The rows below come in pairs that one turn or mirror swaps. Which row does each named row swap with?
The rows were stretched afterwards, more along some directions than others.
bodu: 156; 268; 183; -39; 152; -48; -165; 146; 67; 152; -212; -322; -53; -86; -198; 91; 42; -53; -8; 284; -122
zuba: 100; 13; -40; 91; -202; 56; 156; -148; 103; 77; -202; -102; 95; -175; 98; -221; 17; -35; -10; 85; 124
nol: -78; 58; 42; -58; -178; 203; 238; -71; 24; 55; -107; 110; 209; 60; 31; 37; 202; 75; 132; 156; 32
Sevod: 45; -3; -14; 33; -157; 94; 234; -41; -51; 16; -98; 153; -36; -32; -192; 40; 27; -81; 43; 63; 187
Vezo: 73; 166; 43; -4; -58; -3; 50; 68; 71; 142; -47; -379; 5; 87; -154; -30; -18; -52; 121; 37; 18
boroz: 1; 28; 186; -97; 86; 128; 2; -46; 86; 9; -139; -195; -230; 3; -22; -112; 76; 35; 7; 194; -111
bipa: 152; 87; -69; -163; 35; -20; -86; -167; -116; -246; -51; 68; -19; 191; -151; 241; -191; -71; -55; 58; -32
Tefut: -229; 119; 63; 48; -84; 168; 40; -93; 19; 177; -109; -100; 52; -29; -118; 185; -36; -8; 381; -175; 2
nuva: -152; 77; 19; 105; -121; 197; 1; -88; 2; 200; -106; -129; 125; -25; -66; 160; 37; -60; 306; -139; 26
pevap: 198; 83; -109; -108; 14; -9; -54; -126; -102; -235; -29; 119; 75; 221; -88; 273; -167; -33; -131; 32; -6
zeki: -113; -60; 13; -189; -63; 13; 81; -161; -102; 34; -111; 161; -120; -5; -217; -71; 40; -58; 54; 96; -66
Rovis: 201; -53; -100; 45; -57; 41; 178; -262; -45; 34; -100; 31; 54; -87; 73; -221; 30; 8; 89; 65; 56
pepu: 75; 23; 147; -196; 155; 117; 63; 27; 26; -32; -200; -130; -178; 26; -61; -50; 112; 16; -38; 204; -20
Raro: 164; 289; 192; -32; 118; -57; -165; 149; 125; 136; -194; -319; -31; -85; -210; 45; 23; -42; -12; 319; -88
binur: 157; -57; -6; 97; 105; 127; -193; 60; -77; 60; -57; -329; 38; 57; -305; -127; 76; -25; -92; 99; 9
fosip: 17; 80; 41; 66; -161; 323; 174; -209; 115; 189; -77; 111; 197; 70; -171; -61; 232; 6; 193; 119; -18
zad: -31; -1; -16; -50; -189; 7; 123; -117; 20; 6; -94; 137; -33; -28; -200; 67; 87; -69; 35; 123; 104
vigi: 46; 136; -43; 149; -88; 192; -137; 53; 56; 185; 153; -126; 38; 40; -126; -134; 177; 126; -128; 191; -159
Nuve: -61; -68; -2; -128; -77; 41; 123; -141; -113; -17; -25; 228; -48; -2; -170; -16; 89; -59; -10; 124; 19
bafa: 229; 135; -19; -114; 158; -100; -236; 16; -40; -143; -177; 0; 26; -12; -38; 327; -61; -85; -195; 131; -126
damu: 79; 150; 18; 152; -69; 183; -136; 76; 81; 203; 84; -194; 38; 11; -139; -128; 169; 174; -124; 204; -197
Fubo: -77; -70; 110; 133; -110; 349; 216; -173; -193; 233; 5; -104; 58; -25; -198; -106; 131; -117; 275; -102; -88
kipuf: -83; 316; 235; -15; -77; 111; 35; 58; -121; 23; -71; -176; -121; -36; -255; -20; -182; 0; 79; 58; -71
Lili: 220; 203; 109; -102; 181; -73; -253; 127; 28; -3; -182; -157; -37; -91; -117; 155; 40; -104; -167; 275; -203
kitut: -266; 23; -26; 109; -101; 117; 54; -8; -58; 65; 42; -57; 81; 50; 101; 199; -22; -11; 207; -137; -134
palo: -69; 106; 46; -221; 10; -180; -116; 62; 163; -158; -33; -205; -257; 11; -47; -67; -25; 167; -83; 157; -191
pon: 215; 174; 72; -43; 198; -103; -309; 46; -30; -57; -147; -103; -42; -70; -121; 259; -59; -79; -186; 201; -239
nilud: 300; 147; 24; -102; 180; -105; -215; 23; -50; -215; -184; -69; 0; -8; -82; 294; -133; -98; -225; 95; -118
Gerok: 155; 16; -70; 59; 248; 60; -99; -30; -258; -43; 328; -49; -133; 194; -278; -139; -127; -95; -59; -1; -325
Rugaf: 171; 72; -39; 178; -225; 29; 114; -73; 0; 43; -272; -128; 152; -130; 77; -137; 13; -51; -102; 24; 178
pel: -92; 136; 66; -234; 20; -135; -62; -22; 170; -114; 6; -191; -214; -12; -62; -80; -7; 153; 47; 189; -192
puguf: -95; 114; -8; -229; -10; -143; -63; 21; 136; -167; -15; -205; -237; 10; 0; -56; -23; 147; -45; 151; -162
labik: -14; -84; 131; 62; -71; 263; 190; -74; -206; 202; 6; -130; 29; -74; -183; -171; 93; -96; 210; -145; -58
zat: 130; 18; 41; 49; 79; 114; -188; 15; -97; 117; -167; -267; 34; 73; -287; 66; 37; 31; -1; 92; 72
bir: -30; 72; -47; -300; -11; -98; 46; -17; 139; -145; 23; -37; -129; -2; 25; -96; 94; 181; 71; 137; -105
Rizog: 106; 11; -92; -267; 0; -33; 211; -229; 25; -5; 60; 99; -106; -40; -19; -157; 71; 118; 178; 124; -52
fomu: 172; -63; -120; -53; -66; -38; 217; -346; 11; 33; -40; 70; 49; -32; 21; -222; 32; 0; 166; 28; 6
negez: 3; -9; 52; 212; -121; 203; -160; -105; 300; 136; 74; -298; 61; -12; -169; -143; 239; -76; -161; 201; -298
digom: 245; -120; -125; 148; 233; 46; -224; 65; -165; -52; 147; -213; -4; 137; -266; -143; 30; -79; -273; 123; -159
Veti: 76; 61; -59; 152; -92; 190; -107; 116; 83; 122; 154; -126; 64; 48; -92; -132; 168; 98; -179; 179; -116
Losid: 213; 31; 119; -291; -122; -62; 31; -102; 117; -46; -178; -35; -144; -12; -115; -210; -162; -132; -59; 67; 49
guza: 55; 77; 63; 27; 52; 178; -154; -18; -69; 141; -189; -193; 56; 17; -306; 130; 15; 30; 116; 44; 106
rasu: -44; -92; 141; 76; -93; 279; 100; -21; -161; 148; 60; -254; -127; -125; -176; -370; -6; -83; 103; -56; -116
Zer: 33; -57; 9; 175; -143; 129; -186; 12; 262; 123; 73; -334; 50; -37; -132; -207; 232; -182; -248; 191; -230
fad: -91; -139; -140; -112; -133; -1; 6; -28; 38; 33; 142; -71; 27; 133; 88; -239; -1; -32; -86; -121; -126
guz: 147; 11; 56; -206; -169; -96; 22; -177; 163; -96; -187; -44; -116; 28; -28; -152; -150; -151; -47; 32; 45
fosu: 193; -156; -140; 142; 235; 47; -182; 66; -157; -77; 198; -200; 15; 140; -244; -146; 49; -67; -241; 106; -200
lere: 31; 52; 114; -14; 69; 232; -120; 12; -70; 252; -189; -172; 33; 20; -324; 93; 49; 6; 177; -8; 78
mima: 86; 107; -20; -35; -114; -54; 89; 59; 78; 104; -22; -301; 50; 107; -21; -72; -7; -66; 49; -53; 42
ranul: 77; 33; 192; -115; 150; 142; -13; -42; -54; 43; -89; -246; -207; -5; -112; -218; 72; -9; 27; 223; -133
kofak: 133; 34; -105; 29; -162; 99; 147; 13; 40; 15; 59; 111; -36; -47; -109; -102; 62; 41; -39; 73; 194
zabem: 49; 115; -70; 77; -181; 170; -36; 105; 187; 59; 85; -92; 56; -30; -125; -141; 159; 112; -87; 176; -23
gaso: 70; 7; 19; 251; -70; 221; -134; -39; 297; 154; 28; -282; 103; -89; -183; -193; 235; -120; -187; 180; -222
furi: -237; -40; -66; 63; -282; -27; 25; -112; 360; -195; -26; -80; 52; -70; -6; -174; -40; -60; 2; 10; -60
kepa: 143; 42; 140; -325; -180; -116; -28; -87; 123; 30; -70; -81; -104; -3; -54; -238; 14; -82; -83; 142; -40
matal: -24; 160; -21; -57; -130; -52; -120; -213; 62; -140; 53; -50; 37; 215; -215; 98; -204; 23; 52; 96; -77
lodim: -147; -82; -74; -31; -219; 1; 220; -106; 287; -240; -191; -95; 5; -6; 81; -17; 17; -85; 62; -49; 38
rerar: 86; 76; 20; 24; 209; 135; -18; -45; -273; 13; 275; -48; -177; 149; -366; -175; -174; -77; 54; -12; -272

bodu swaps with digom
kofak swaps with Rizog
zabem swaps with bir
bafa swaps with guza
zad swaps with Rovis
fosip swaps with lodim
labik swaps with Losid
Tefut swaps with pevap
Fubo swaps with guz

